The same turns and mirrors carry the whole set onto itself and the rows of a family onto each other. Which other rows belong to the same family as each row named below? List them in the order they appear above.
These 32 rows form 4 families of 8 rows each.
Kep: [-1.39  1.47  0.85 -3.66 -0.65  1.20  1.56 -1.69  2.56 -2.53 -2.21 -0.88
  2.35 -0.85 -4.35 -0.14  0.99  2.00 -1.12 -2.60  2.73  1.85 -0.37 -0.18
  1.86  1.84]
nez: [ 2.99 -1.05  2.60 -0.98 -0.17 -2.83 -2.00 -1.79  2.34 -2.29 -0.01  1.12
 -0.98  1.23 -2.49 -2.61 -2.86  3.45 -3.01 -0.70 -0.79 -0.99 -1.32  1.05
 -2.02  0.39]
kibu: [-2.79  2.12 -0.19 -2.94 -3.15  0.28 -0.30 -2.01  1.70 -2.22 -2.37 -1.36
  1.86 -2.37 -3.94  0.83 -0.12  0.54 -1.31 -3.60  1.88 -0.36 -0.10 -1.76
  1.42  1.74]
tuf: [-2.16  0.50  0.18  2.14 -3.46 -0.50 -0.58  1.31 -0.04  1.24  1.03  1.74
  0.11 -0.15  1.54  0.26  0.12 -2.31  1.80  2.82  0.27 -0.32 -5.56  0.21
 -1.46  1.97]
Vov: [-0.05  0.15 -2.27  1.05 -0.98  1.82  0.31 -2.76 -0.74  2.75  1.28 -0.19
  0.01 -1.19 -2.36  2.49  0.75 -3.21 -2.77  1.12 -0.74 -1.06  5.58  1.11
 -1.83  1.64]
rukis: [ 2.79 -1.30  2.64 -0.15 -0.15 -3.82  0.28 -1.78  1.01 -1.01  0.62  1.35
 -0.88 -0.88 -3.49 -1.93 -2.38  5.11 -1.20 -1.30 -1.53 -2.02  0.99  2.26
 -1.17  1.16]
Setof: [-0.43  3.63  2.77  0.03  2.54  0.26  2.53 -0.11  2.15  2.31 -0.31  1.89
 -1.97 -0.37  3.81 -0.29 -2.39  2.90 -0.53 -0.55 -1.30  0.52  0.26  0.68
  0.56  2.14]
gom: [-1.22 -5.01  0.95  1.06  0.98  0.21 -0.43 -0.24  1.81 -1.41  0.02 -3.47
 -3.53 -0.04 -0.69 -2.30 -0.79 -3.84  1.08  0.36  0.12 -1.09 -0.17  2.06
 -0.44  0.73]
kapu: [-1.29 -5.61 -0.15 -0.62 -1.24 -0.87 -1.13  0.07  0.89  0.05  1.09 -2.62
 -3.22  0.35 -0.61 -0.77 -0.41 -3.25  0.12  0.11  0.44 -3.48 -1.07  1.87
 -2.87  1.35]
lidez: [-1.88  2.12  1.45 -1.36 -1.64 -1.64  1.75  3.00 -0.21  4.39  0.25 -1.37
  3.64  3.17 -3.06  1.62  2.07 -0.99 -1.54 -1.01  1.55 -1.01 -0.34 -1.73
  0.43 -0.13]
mufe: [-0.95  0.74  1.16 -1.76 -1.19 -2.01  1.42  0.91 -1.50  4.46  0.71 -1.24
  2.88  2.22 -4.18  0.83  1.45 -2.41 -1.50 -0.48  0.39 -1.13 -0.66 -3.59
 -1.22 -1.03]
bisug: [-0.90 -0.49  1.02  2.36 -3.52 -1.17 -0.68  1.09 -0.01 -0.25  1.00  1.91
  0.45  0.54  0.38 -0.59 -1.21 -2.05  2.53  2.82  0.17  2.75 -4.86  1.68
  1.35  0.78]
maf: [ 3.45 -2.36  2.63 -0.12 -0.43 -1.63  0.21 -1.14  0.98 -1.53 -0.64  0.40
 -1.63  0.80 -2.10 -1.81 -4.43  4.18 -1.86 -1.45 -0.45 -0.66  1.84  3.12
  0.42  1.06]
zumag: [-0.19  2.66  2.29  2.65  3.12  1.49  1.50  0.41  1.05  0.12 -1.36  1.64
 -2.33  0.27  4.26 -0.04 -1.27  1.72  0.68  0.36 -1.88  1.35 -0.40  0.71
  0.51  1.15]
fata: [ 1.87  0.63 -1.80  1.02 -1.29  0.83  0.14 -0.56 -0.63  1.44  0.02  2.05
  0.40 -0.97 -1.39  1.15  0.54 -4.98 -3.10  1.79 -1.20 -1.02  4.65 -0.39
 -3.40 -0.05]
Rep: [-0.64  1.42 -2.72  0.33 -1.44 -0.78 -1.29  0.00  0.31  2.45  1.65  0.72
  0.57 -1.72 -0.99  2.03  0.44 -4.60 -2.82  1.63 -2.41 -2.10  4.56 -0.10
 -2.13 -0.94]
magup: [ 1.20  3.87  1.84  0.44  3.04 -0.06  0.24  1.37  3.11  1.02  0.31  1.54
 -3.90  0.70  3.26 -0.49 -1.22  1.47 -1.51 -0.39 -1.47  0.61 -1.98  0.87
 -0.22  0.44]
Mopa: [-0.13  0.38  0.41  3.47 -4.09 -0.46  0.09  2.96  0.25  1.04 -0.56  2.34
  1.22  1.77  0.77  0.16 -0.20 -2.24  1.89  2.69  0.54  1.21 -3.97  0.43
 -0.24 -0.90]
Nesid: [-0.41 -4.94  2.38  0.61 -0.67 -0.38 -2.06  0.41  2.18 -1.09 -0.78 -3.70
 -2.57  0.54 -0.88 -0.44  0.66 -4.17 -0.26  0.43  0.43 -1.68  1.77  1.41
 -2.24  0.61]
vos: [-1.37  2.63 -5.43 -0.44 -1.68  0.41  1.60  2.74  1.04 -1.02  2.66  0.38
 -1.73 -0.54 -0.85  0.45  1.54  1.19  0.49 -4.19  0.14 -0.13  2.49  0.78
  1.52 -0.95]
zada: [-0.04  0.45  2.70 -1.56 -0.81 -1.28  1.39  3.73 -0.63  3.70  1.32 -1.72
  2.47  2.18 -4.12  2.27  1.13 -1.52 -2.36  1.89  1.03 -0.55 -0.07 -2.34
 -0.45 -0.36]
Funa: [-2.26  0.80 -1.02 -3.41 -2.39  0.13  1.89 -2.93 -0.85 -3.03 -1.64 -1.44
  2.79 -0.96 -3.06  0.06 -0.57  2.23 -0.70 -3.26  1.27 -0.82  1.14 -1.27
  1.39  1.91]
gumi: [-1.04  1.72 -4.17  0.51  1.31 -0.80  2.55  1.27  1.08 -1.22  1.88  1.50
 -2.58 -0.99 -0.47  1.57  1.72  1.63  0.92 -4.25 -1.25 -0.82  2.99  1.93
  1.87 -0.56]
Sisak: [-1.57  3.04 -4.20 -0.62 -0.82 -0.99  2.80  1.80  0.41 -1.13  1.44  0.72
 -2.22 -2.85 -0.36  2.12  2.20  1.72  0.33 -2.30 -0.27 -0.56  2.55  0.74
  3.32  0.48]
kegag: [ 2.25 -3.84  3.11 -0.42 -0.64 -3.84 -1.00 -0.98  0.77 -1.97 -1.04  0.75
 -1.23  0.96 -3.17 -1.28 -2.19  4.29 -1.45  0.09 -0.93 -0.67  0.08  2.32
  0.52  0.45]
tekon: [ 0.91  3.65  3.81  2.90  2.15  0.08  1.62  0.82  1.85  0.21 -0.42  1.61
 -2.64 -0.79  1.93 -0.63 -1.33  3.11  0.00  0.18 -0.48  1.86 -0.15  0.09
  1.68  2.55]
tol: [-1.11  1.00  0.41  0.16 -1.76 -0.52  2.61  1.05 -1.33  5.28  1.62 -0.83
  2.58  1.78 -5.10  2.23  1.53  0.31 -1.54  1.62  1.63 -0.34 -0.28 -1.51
  1.06  0.71]
das: [-0.72 -0.94  2.17  3.01 -2.69 -0.95 -0.09  2.52  2.05  0.39  0.12  2.33
  0.60  0.59 -0.85 -1.36 -0.88 -2.80  2.72  1.85  0.99  1.51 -4.85 -0.67
 -0.87 -0.21]
fugol: [-0.28 -4.28  1.66  0.00 -0.58  0.23 -2.44  1.78  2.39 -0.68  0.16 -2.02
 -2.20  0.01  0.26 -1.68 -1.14 -4.96  0.57  0.00 -0.23 -0.74  0.71  3.69
 -2.05  0.48]
fos: [-3.49  1.39  0.77 -2.93 -1.61 -1.04  0.22 -2.67  1.14 -2.13 -2.48  0.18
  3.70 -0.76 -2.91  0.29 -0.82  2.70 -1.46 -2.55  0.95 -0.24  0.06 -0.72
  2.32  2.41]
fof: [ 0.33  2.31 -4.51 -0.37  0.01  1.43  2.24  1.45  2.91 -2.72  2.02  1.60
 -1.33 -1.70 -1.58  1.04  1.29  1.59  0.13 -1.98  0.27  1.42  2.93  2.97
  1.69 -0.84]
sirep: [ 0.01  0.61 -2.83  1.81 -1.83 -0.58 -0.46 -1.70  1.45  0.46  0.52  1.44
  0.59 -1.47 -2.00  2.29  0.81 -4.09 -2.59 -0.40 -1.11 -2.48  5.62 -0.02
 -2.83 -0.25]

The rest of the family of Vov: Kep, nez, tuf, kapu, magup, tol, fof
The rest of the family of kegag: lidez, zumag, Mopa, Nesid, gumi, fos, sirep
The rest of the family of zada: kibu, rukis, Setof, gom, bisug, fata, vos

